Each path below is one point turned by a fixed rotation once a step. After each direction that follows a path, write how fast that rotation turns it, in degrees a step (0 if it stays still).
Each turn is a multiple of 5 degrees from 10 to 175, or 0.
Each row of a path follows its step; steps can be skipped.
Rotation 1:
step 1: [ 1.65 -3.71 -0.28 -2.39  3.81 -1.63  1.80 -0.78 -2.37  4.16 -3.04 -1.06
 -2.40  0.14 -0.01 -0.01  0.45  2.82 -0.62 -0.43  2.05  1.55  0.47  3.92
  2.77 -1.00  2.93 -2.32 -1.55 -1.97  5.10  1.14 -2.00 -1.87  3.64 -1.48
 -1.30 -2.80  2.50 -1.48 -0.53  1.98  0.22 -2.31 -2.04 -1.08  2.48 -0.95
 -0.86 -2.08  0.06 -3.00  6.15  2.90 -2.94 -3.78 -0.06  1.55  4.73 -0.44
 -0.15  4.98 -0.97 -0.05 -3.53  4.77 -2.45 -0.19  0.15 -3.37 -1.93  1.71
  0.55  2.14 -1.14  3.49 -3.60  0.23  1.31 -1.50]
step 7: [-6.18  0.15 -0.10 -0.34 -1.60 -0.56 -2.19  2.57 -2.85  1.27 -2.94  2.19
  1.00 -1.94  0.09  2.24  0.95  2.03  0.35  2.71 -1.67  0.92 -1.28  4.33
  3.12 -1.51  6.62  0.97 -1.22  0.57  1.28  1.90 -0.53 -1.11  3.47 -4.43
 -0.90  0.99  1.89 -3.45 -0.15  1.51 -3.33  0.70 -1.17 -2.97  1.09  5.60
  1.31 -0.06  2.53  1.42  4.09 -3.73 -2.76 -1.45  0.84 -1.76  3.70  1.30
 -0.83  0.53 -0.05  2.21 -3.76  2.00 -0.97  1.50  1.19  1.77 -3.52 -0.28
 -0.43  2.47  1.52  1.40 -2.17 -4.22  0.58 -3.07]
step 8: [-0.06  0.77  3.07  0.58  0.13 -0.99 -1.67 -2.59  0.58  7.00 -4.44  1.72
 -1.77  1.46 -1.14  4.13  0.94  0.37  1.53  0.71  3.74  1.00  0.25  3.17
  0.81 -0.27  0.99 -2.37 -1.78  0.73  1.42  3.70 -3.15 -1.79 -1.14 -3.19
 -3.02 -3.86  5.41  0.30  0.85 -0.95 -0.53  3.51 -1.39 -3.59  3.07  1.87
 -3.81  0.38  0.30 -0.73  0.67  1.76 -2.41 -4.70 -1.52  1.50  3.32  2.61
 -1.88 -1.69 -1.06  0.26 -1.21  1.49 -3.14  3.93  0.80 -0.46 -0.59  4.21
 -1.96 -0.27  1.58 -2.09 -2.51 -2.75 -1.62 -2.75]
step 24: [ 1.08  0.95  1.89 -0.74 -2.90 -4.59  0.32 -0.21 -2.48  4.19 -1.25  0.57
  0.69 -4.14  5.19 -0.69 -4.95  2.26 -1.10 -1.09  1.56  3.46  1.10  4.31
  3.53 -3.51  1.21  1.98  0.35 -2.81  1.61 -0.86  3.30 -0.61  3.40 -3.36
 -0.09 -0.03 -0.79  1.39 -0.83 -3.42 -1.11 -0.18 -2.82 -3.34 -0.07  0.21
 -0.28 -1.33 -0.82 -0.07  2.61  2.46 -0.40  0.20 -2.30 -2.13  4.90  1.04
  0.58  3.14  1.69  4.92 -2.90  2.34 -3.57  3.63  0.19 -0.56 -1.63  0.44
  3.44  3.68  1.08  1.94 -0.37  2.09 -0.77 -1.28]
step 26: [ 0.70 -2.06 -0.14 -3.06 -0.77 -0.31 -2.03 -0.25 -2.05  3.00 -4.52  1.01
 -3.09  0.42  1.35 -0.64 -4.43  0.13  4.51  0.49  3.78  1.24 -3.08  4.81
 -0.13 -0.47  1.21  0.47 -2.39 -3.33  3.43  0.49  2.41  1.85 -0.62  0.14
 -1.38  3.03  2.47 -3.79 -2.93  2.79 -0.33  0.99 -0.69 -5.99  3.80  5.12
 -1.37  0.99 -0.30  1.21  1.59 -0.81 -2.85 -4.84 -1.28  1.48  2.82  2.97
  0.69 -0.84  1.37  2.24 -1.35  5.54  0.03  0.99 -1.21  0.01 -1.02 -2.48
 -2.73  3.16  0.18 -1.34 -0.13 -1.04  1.34  0.00]
step 31: [ 1.67 -1.72  1.56 -1.44 -0.76 -0.26  0.97 -0.55  4.28  6.25 -3.18 -0.24
  1.69 -1.39 -2.78  2.78 -2.13  0.96  4.70  0.40  2.90  0.65 -0.77  3.67
  4.54 -2.67 -1.75  0.37  0.08  2.05  0.68 -1.70 -3.20 -2.25  4.58 -3.95
 -1.41 -4.05  0.49 -0.22 -1.84  1.13 -2.41 -1.22 -3.59 -3.87 -0.79 -1.33
 -2.68 -1.58  0.54 -1.67  2.30  0.20 -0.53  0.96 -3.00  0.11  3.93  2.43
 -1.26  1.23  2.97  0.62 -1.24  5.38 -1.84  1.02  1.38 -2.45 -1.43 -1.65
  1.32  0.02 -1.36  0.62 -2.20  1.59  3.44 -4.21]
step 33: [-1.84 -4.43  0.32 -1.41  1.56 -3.14  2.17 -2.45 -3.09  3.58 -3.63 -0.86
 -1.16 -1.02 -0.10 -2.28 -2.85  3.16  2.12  0.67 -1.78 -0.44  2.25  1.77
  0.45 -1.98  4.78 -0.45 -1.21 -3.23  1.05  3.14  0.39 -2.42  0.33 -1.80
 -0.99  1.16  0.22  0.64  0.13  0.95  1.56 -0.10 -2.52 -3.70  3.66  0.01
 -4.46 -2.37 -2.13 -3.40  5.54  1.88  0.16 -4.17 -2.11  1.57  6.21 -2.21
  1.11  1.91 -3.89  0.46 -1.87  4.47 -3.75 -1.42  2.79 -0.54 -0.05  0.36
 -1.39  2.53 -0.61  0.70 -0.98 -0.34  1.01 -1.50]
step 40: [-3.79 -1.44  1.34  1.85 -1.91 -1.67 -1.88 -2.55  2.26  7.22 -5.01  3.45
 -0.59  1.94 -1.64  0.02  1.70  2.55  2.98  4.94  1.12 -2.05 -1.24  0.80
  2.47  1.06 -0.98 -0.19  0.42  0.43 -1.05  2.26  0.14 -1.64 -1.20 -3.54
 -2.05 -2.58  3.31  2.15 -0.18  0.89  0.32  3.85 -4.19 -3.31  2.55  3.33
 -0.79 -0.07 -1.95 -3.59  0.41  4.69 -1.83 -4.72 -0.37 -1.06  2.90  3.36
  0.07  1.68 -3.03  0.17  0.63  0.73 -1.92  2.50  1.16 -0.99 -2.82  1.18
 -0.71  0.85 -0.23  0.84 -2.18 -1.91  2.69 -2.57]
step 45: [-1.23 -4.07  0.90 -0.35 -5.66 -1.60  0.45 -0.18  2.65  3.79 -3.16 -1.90
  1.33 -0.34  5.46  0.76 -5.98 -1.71  4.70  0.52 -0.18  0.04  3.84 -0.04
 -1.16 -2.75  0.20 -0.22 -4.35 -2.32 -1.26 -0.79  2.44  0.95  0.87 -5.91
  0.50  2.50  3.49 -0.08 -0.71 -2.34  0.72  1.90 -1.55 -3.19  1.81  2.62
 -2.52  0.05 -2.83 -0.56  3.11 -2.80  0.14 -0.73  0.52  0.56  3.57  1.67
  2.76 -2.06  0.42  0.52 -0.97  3.01 -0.40  3.73  3.42  2.20 -0.59 -2.20
  1.39  1.79 -2.19  0.26 -1.69 -1.12  0.44 -1.72]
Directions:
[-0.18  0.34  0.55 -0.89 -0.77 -0.31 -0.75  0.09 -0.23 -0.42  0.21  0.28
 -0.17 -0.12 -0.44  0.51  0.14 -0.02  0.64 -0.84  0.95  0.67  0.05 -0.36
  0.00 -0.79  0.99  0.35 -0.69 -0.19 -0.39 -0.20  0.29  0.07 -1.13  0.00
  0.71  1.01 -0.07  0.13  0.26 -0.10 -0.94  0.48  0.40 -0.11  0.11  0.83
  1.67 -0.58  0.37  0.65 -0.56 -0.70  0.27 -1.03  0.02  0.81 -0.26  1.02
  0.04 -0.72  0.34  0.17  0.07 -0.19 -0.78  0.17 -0.54  0.92  0.55  0.25
 -0.42  0.65  0.17  0.68  0.06 -0.02 -0.60  0.46] -> 35
[ 0.49  0.15  0.22  0.25 -0.81  1.56  0.57  0.15  0.26 -0.01  0.42 -1.01
 -0.10  0.25 -0.02 -0.55 -0.21  0.14 -0.03 -0.15 -0.37  0.46  1.30  0.33
 -0.24 -0.37  0.02 -0.53 -0.82  1.34  1.33 -0.36 -0.91 -0.11  0.29 -0.77
 -0.71  0.39 -0.49  0.29 -0.43  1.14  0.46  0.72 -0.10 -0.35  0.33 -0.47
  0.35  0.16 -0.39 -0.39 -1.19 -0.27 -0.09  0.14 -0.16  0.39  0.49  0.16
  1.10 -0.65  0.42  0.93  0.89 -0.53 -0.10  0.21 -0.16 -0.48 -0.38 -0.21
 -0.26 -0.03  0.30 -0.18 -0.04 -0.16 -0.70  0.51] -> 110
[-0.27 -1.21  0.27  0.43 -1.15 -0.40  0.05 -0.53  0.22 -0.24  0.19 -0.32
  0.84  0.56 -0.68  0.09 -0.22 -0.51  0.50  0.82 -0.92 -1.22 -0.43  0.04
 -0.62  0.46 -0.46 -0.70 -0.23 -0.54 -0.51  0.08  0.42 -0.55 -0.14  0.46
  0.34  0.66 -0.13  0.81 -0.90 -0.03  0.96  1.13  0.29  0.04  0.97  0.27
  0.07 -0.43 -0.16 -0.66 -0.12  0.65  0.44 -0.28 -0.62 -0.36 -0.41 -0.61
 -0.77 -1.03 -0.76  0.41  0.30  0.02 -0.29 -0.14  0.33 -0.09  0.59  0.52
  0.54  0.95 -0.52  0.37  0.26 -0.33 -0.29  0.84] -> 60
[ 0.56  0.52 -0.05 -0.24  0.27  0.04  0.49  0.04 -0.21 -0.04  0.14  0.32
  0.32 -0.41  0.33 -0.01 -0.06 -0.19  0.02  0.07 -0.49  0.73  0.45  0.68
  0.57  0.49 -0.22  0.65  0.20 -0.05  0.19 -0.24  0.08 -0.59 -0.01 -0.26
 -1.35  0.10 -0.22  0.16 -0.72  0.44  0.06  1.50 -0.52  0.23  0.03  0.24
 -0.18 -0.05  0.32  0.39  0.58  1.32  1.49 -0.74 -0.37  0.51  0.00  0.75
 -0.55  0.74 -0.48  0.13 -0.89 -0.54  0.30 -0.97 -0.70 -0.23  0.66  1.15
 -1.23  0.36  0.77  0.58  0.25 -0.16  0.46 -1.00] -> 45
[-0.78  0.36  0.50  0.34  0.56  0.03  0.45 -0.05 -0.04 -0.94  0.03  0.26
  0.49 -0.83  0.60 -0.19  0.06 -0.18  0.28 -0.20 -0.12  0.15  0.47  1.36
 -0.21  0.32  0.16 -0.27 -0.16 -0.34 -0.05  1.05 -0.38  0.32 -0.78 -1.12
  0.86 -0.11  0.23  0.70  1.00 -1.03  1.13 -0.72  0.54 -0.11  0.32 -0.44
 -0.72 -0.25  0.25  0.75 -0.04  0.01  0.18 -0.11 -0.85 -0.57  0.53 -0.17
 -0.31 -0.71  0.03  0.12 -0.43 -0.15 -0.91 -0.49 -0.31 -0.30  0.37 -0.59
 -0.94  0.06  0.91 -1.11  0.42 -0.66 -1.04  0.02] -> 85
